One turn sends every row of this set to another row. A few are shown first. Where does it send the rows asked after them?
J804: [ 19  22  16  -5   4  14  40 -19  -8 -21  15 -22  -7   8  36  27   2   6
  23 -39  13  14   3   9 -17  -2 -39   7]
J121: [ 17  17  27   8  10  22  36 -14  22  -4  19 -15 -10   4  36   5   3   9
   5 -40  20   7  -5   3  -7 -11 -41  -5]
J182: [ -1  32  21   0 -16  13  41  -5  -8 -28  20 -11  -4  12  32  41   7   2
  27 -28  27  10   9 -21  -7   3 -34   3]
J944: [  8  16  18   0  17  10  23 -12  -9  -1 -15 -37   1  -9  38  19   0  10
  32 -28   6  -4  -9  22  -8 -13 -27  -7]
J29: [ 17   9  20  22  -6  13  42  16   7 -23 -15 -24 -28  -4  20  22 -16  13
  56   3  31   0   0   8  -1 -24 -12  -7]
J504: [  4   2  26   8  11  10  15  28  13 -27   0  -6 -13   9   9   7 -15  39
   8 -23  15 -16 -16  12   6 -14 -21   4]
J159: [ -4  31  15  -1   3   8   5   8  -3 -16   0 -18  -2 -11  23  35  18   1
  36 -27  24 -11   8 -13   4  -9 -14 -24]
J72: [  5   2  13  -7  -3  34  37  35 -12 -16   0  -4  18  11  17  27  12  34
  32  -4   6 -18 -11 -12  -3 -17 -18 -15]
J894: [ 20  12  -9   2   8  21  18   3  19   2  20   8  -9   2  10   7   2  29
  23   4  22   4 -19   9  -5   1 -47   1]
J920: [ -6  44  23   6 -16   1  30 -17  -5 -30  -7 -20  -4  10  43  13   4  22
  23  -6  23  19  -9  -8   5   5 -24   6]
J232: [ 21  11   1  18  -1  15  28  14  15  -8   0 -23 -27   7  10  19  -1  17
  64  -6  27  11 -13 -11  11 -22  -2 -11]
J323: [  4   5  27   3 -13  22  34  20  10 -23 -11  -2  14  22  15  23 -11  47
  12  -2   7 -13 -26  -1  10 -22 -32  -6]
J847: [  6  18  32   2 -15  13  30   4  13  -5  13  -8   8   9  20  50  10  -5
  29 -37  18  -7   0 -26  -4 -10 -35 -16]
J607: [ 19  10   8 -10   1  29  38  14  -6 -12  -1  -1 -23 -11  20  26   4  16
  21   8  13  -1 -10  20 -19  11 -47   8]
J464: [ 34  20  -9  22 -12  13  35   2  15 -27 -11 -24 -16   6  18  19  -9  32
  44  -3  19  14  -9  -1  16 -29 -21 -21]
J800: [ 15   5  26  -5   7   4  23  26  -8 -26  -4 -14  -9  18  18   7   1  33
  27 -21  -3   4 -23  10 -15   8  -8  18]
J119: [ -5  21  38  -1 -15  10  29 -10   5  12 -19 -25  10  14  31  36   9  11
  40  -9   7   4 -32 -12   5  -8 -22  -4]
J803: [ 19  22  -9   2 -20   6  29  14  -1 -30  -1  -2 -12   0   9  42  -1  23
  17   1   9   3 -15  -9   0  20 -50   7]
J125: [  6  17   3  -4  -1  19  28  31 -12 -31  14  -4   1  21  19   7  18  39
  29  -9   9   7 -14 -20  -1   6  -6   4]
J237: [ 27   7  19   9 -14   2  27  18  27   6   0   9   9   4  15  16   5  17
  28   6   4  -3 -28  -4 -20  12 -44  -2]
J758: [  8  11  37   9  -7  16  37 -13  29  13  14 -13   7  20  25  29  -1   7
  21 -33  15   3 -23 -16   2 -16 -42  -4]
J147: [  2   3   3  16  -7   5  26  31   8  -3   9  -1  -6 -10   4  35  -6   7
  34  -1  20 -22 -13 -17  -7  13 -41   4]
J512: [ 35  12  23  16 -13  24  51  18  14 -11 -21 -23 -20  -1  30  12   8  17
  50   6  13  12 -13  -3  -4 -20 -11 -20]
J4: [  0  31  19  16   1  16  17  -5  25  -5   0 -18  -7  -5  35   0  12  20
   5 -20  25   1 -15 -15  21 -13 -26 -21]
J882: [ 38  23  21  16 -22  -2  27  13  21 -31 -21 -16 -22   9  16  24   0  20
  49  -3  14  19 -11  -4   0 -13 -10 -14]

J147 goes to J607
J800 goes to J323
J758 goes to J182
Where do these go?
J119 goes to J920
J29 goes to J512

One turn sends every row of this set to another row. A few are shown first. Where does it send the rows asked after them?
J327: [  1 -25  16 -17   2 -15 -19   3 -10  29  14 -26 -14  -7  10  15  15   4
  28  12 -27  35  34  17  14 -16  -6  10  -9 -21 -11 -16  26  14  -1   6
   7   5  29   4  35 -24  -9   3  -2  -8  19  -7 -41  11  37 -19]
J507: [ -3 -21  -8   2  10 -23 -37  15  -9  41   1   1  14  -6  17  -7  24   4
   3  10 -20  21  31   2  11 -22   4 -18 -13  12   5 -23  12  21 -15  19
   1 -10  31   7  35 -20   4 -21   5   1   6  14 -29 -14  18  12]
J561: [  1 -26 -13 -48  -2 -30  -8   1  -4  50  37  -9  -9 -12  31   5  22  15
   0  11 -34  14   1  24   4  -7  20 -11  -6  10 -25 -22  -1  15   4  12
   9  -3  37  13  27 -11 -14  -1  -4   1   2  26 -33   7  11   3]
J769: [  2 -17  28 -20   4 -27  -8  26  -4  24  14 -10   2  -6  20  28  -7 -14
   0   6 -32  10  19  21  -3  20  -6  -2 -34   9   0 -36  10   9  -2  30
   6  13  17   1  23   0 -23  -8  -8  11  17  -2 -39  -3  17  13]
J782: [ 25 -28  18 -21  12 -24  -8  21  10  28   4  -7 -11  -6  27 -23  -5  15
   1  12 -14  51  31  26   7  18  20  -5   9  32 -13   4  27  20  -4   3
  10  20  27 -17   8 -21   1   9   1  -4  19  16 -34  14   5   0]
J845: [ -3 -14   9  -2   0 -13 -15  11  -8  21  18 -28   4 -16  50  41   3   8
  -9   5 -28  10   0  14  17  15  10  22 -17  -3   0  -6  -4  14  18   2
  10  -1  17 -14   3 -14  -6 -20  -2  -5  20   2 -21  -5  40   3]
J668: [  1  -2  10 -20  -2 -22  -9   2 -11  31   4 -18  -9 -13  29 -28 -18   6
  27  -6 -16  -3 -20  12  14   9  15 -20   2   4  -1 -24  17   0   9  -1
  11  12  -1  -4   7   6 -41 -35  -8  -9  16   2 -24  13   6  -6]
J107: [ -4 -17   8 -11   2 -20 -13   3  -6  25  17   1  -7   0  22 -31  12   4
  22 -24 -14  36  19  10  20  21  23 -10  14  -4  -9  -2  47  13 -16  -2
   6   6  24 -14  -3 -11  -7  -6 -13  -7   8   4 -13  -7 -14   7]
J919: [-10 -14  12 -34   3   2 -31 -12   7  28   2 -17  -5   8  22  -5  -5   0
  24   8 -16  33  -9   5  -8  10  42  -3  -7  17 -16 -15  12  43  -7 -10
  34  -2  19  13  19 -16 -11   6  -3   6  -4  -7 -38 -15  19   4]
J983: [  1   7   7 -11 -12 -20  -4  25 -18   2  24  -9  21 -17  51   8   3  12
  -8   1 -51  14  19  24  14  -4  14  -7 -15   2   5 -35  -6   4  16   7
  22  -5  34  -8  20  -3 -19 -11  -4   3  13   8 -14  14   9   1]
J538: [ -8  -2  13 -18   7   0   7 -26  18  20 -10 -27  -6  -7  41  -2  21   3
  17 -11 -26  31   6 -13   4 -21   8 -17   4  13  -5 -22  16  12  -5 -20
  13  -1  20   7  15 -12  18   0  -4   0  10 -11 -23  -4  14 -23]
J228: [  0 -28  -2  -6  23   4 -17  10  -3  31  -4 -26  -1  19  -6 -29  11   6
  -1   7 -45  16  15  15  11  17  -6   9  13  16  -1 -18   1   9   4  16
   7 -15  24   2   6  12  -6  -8   1  20  20  11 -27   6  -1 -14]
J501: [ 16 -24  -7 -17  15   0  -2  18  -2   7  16  -9  -1  -3  10 -20  22   3
   2   2 -33  37   8   4  19   3   4 -14  10  26 -13  13  24 -11   7 -12
   8  11  39  -9  15   1 -10   5   6   3  22   9 -24 -15 -17  -7]
J477: [  9 -21   1 -35 -15 -31 -32  10  14  25  17 -41   3 -13  23  -4   0  28
 -17   3 -31  11   7  12  11 -29   6   6  -5  -3 -14 -23  26  10  -6   0
  24  -6  17 -15  12 -22 -13 -22   5 -11   7   5  -7 -24  14 -11]
J670: [ 11 -15   6 -10  23   0 -26  16  -5  20   6 -19 -26  16  24  -5   2  28
   5  27 -24  25  11  29  -7   1  30   2  11  28   6 -22   3  28  10   6
  33  12  12   2  -6  -4  -9   2  19 -14  12  12 -38   5  14 -14]
J197: [-30 -19  21  -1   3 -19  11  13  -3  23  25 -17  34  -5  27  21 -19   9
  10 -12 -26   1  17  11  18  -8  -8  -4 -14  -4   2 -11  14  14  -4   9
  17  -1  25  -7  10  -2   7 -11 -13   9  13   0 -36  -3  24   8]
J954: [ 15 -26   3 -34  29 -10 -21   8   2  19   0 -12  -8  11  31 -14  -6   1
  10  -2 -29  47  10  10  36  10  27  -5   3  18 -21  16  25  19   8  -4
   8  -3  25  -3   7 -25 -26  -1 -16  10  -1 -11 -21 -22  19 -10]
J813: [ -2  -7   4 -30   7 -11 -12  -5 -10  35 -15  -8  18   4  30  -1 -15  20
  24  23 -25  13   0  11  24  11   9 -32 -20  29 -12  -1 -14  15  13  -1
  -6  12  -6   0  20  -3 -19  -6 -24   4   5  -8 -34  -9   0   1]
J324: [ 13   2  20 -14 -16  -7 -15   7  14   7   0 -20  -2   2  47 -15 -11  20
  13  26 -16  13   4  22   9  12  -1 -21  -5  32  -6   5  -1  26 -16   1
  13   1   4 -23   8  12 -12 -24  -6 -20  25  -6 -24  20  13   3]
J826: [  1 -12   4 -28   1 -24 -14  -7  -1  28   9 -27  20   5  20 -35  11  12
   2  -8 -27  25  17  10  10  20   7 -21  13   0  -3 -55  15   2 -14  -3
   4   7   9  -6  11 -11  17  -4  -5  -4  12  -3  -7  13 -10 -16]
J867: [  4  -8  16 -12  -5   4 -19  -1 -12  17  -5 -10  17  -5   2 -14  -2 -13
  19   3  -9   5   3   3  21   3   3  -5 -15  18   9  14  -8   5   8  -1
  13  19   7   0  28  16  -9 -18  18 -15  33   2 -31  10   8  -7]
J188: [  4 -17  12   3   3 -24 -20  -5   0  26  48 -25  -2  13  27  22  15  17
   7   3 -28  22  20  35  21  -8  -5 -10   8  23   6 -21   4  18 -21   6
  21 -13  44 -18  10 -16 -13 -10  -2 -11   6  -6 -38 -11   1 -18]
J151: [ -8  -3  30 -30   0 -28 -20  23  -7  14  27  -5  18 -15  35   2   3   9
  12   8 -30  17  -1  16   0  -6  12 -17 -26   4  -4 -42   6  11  15   1
  -7  -8  18 -15  19  -4  -4 -12   9  -6  14  -8 -30 -15  41  29]
J361: [  0  -1  41   9   2 -10 -10 -14  10  36  -7 -27   2  -1  38 -17  -8   6
  32   0 -31  12  -7  25  20   0   3 -16 -15   7  11  -1 -10   7  15   1
  -1   7  14 -10  16 -13 -20  14  -9 -13  21   5 -24  18  12 -18]
J663: [ 10 -23  28 -27  21 -18  -6   8  10  16  -3 -21 -10 -10  37 -26  30   3
  19 -19 -18  26  13  14  14 -16  24 -20  -9  25   7   1  28  11  10  -6
   0  11  22  -5   2 -28  -1  17   7 -10   6  18 -17 -22   5  -9]

J668 goes to J867
J845 goes to J151
J782 goes to J954
Where do these go?
J228 goes to J670
J561 goes to J327

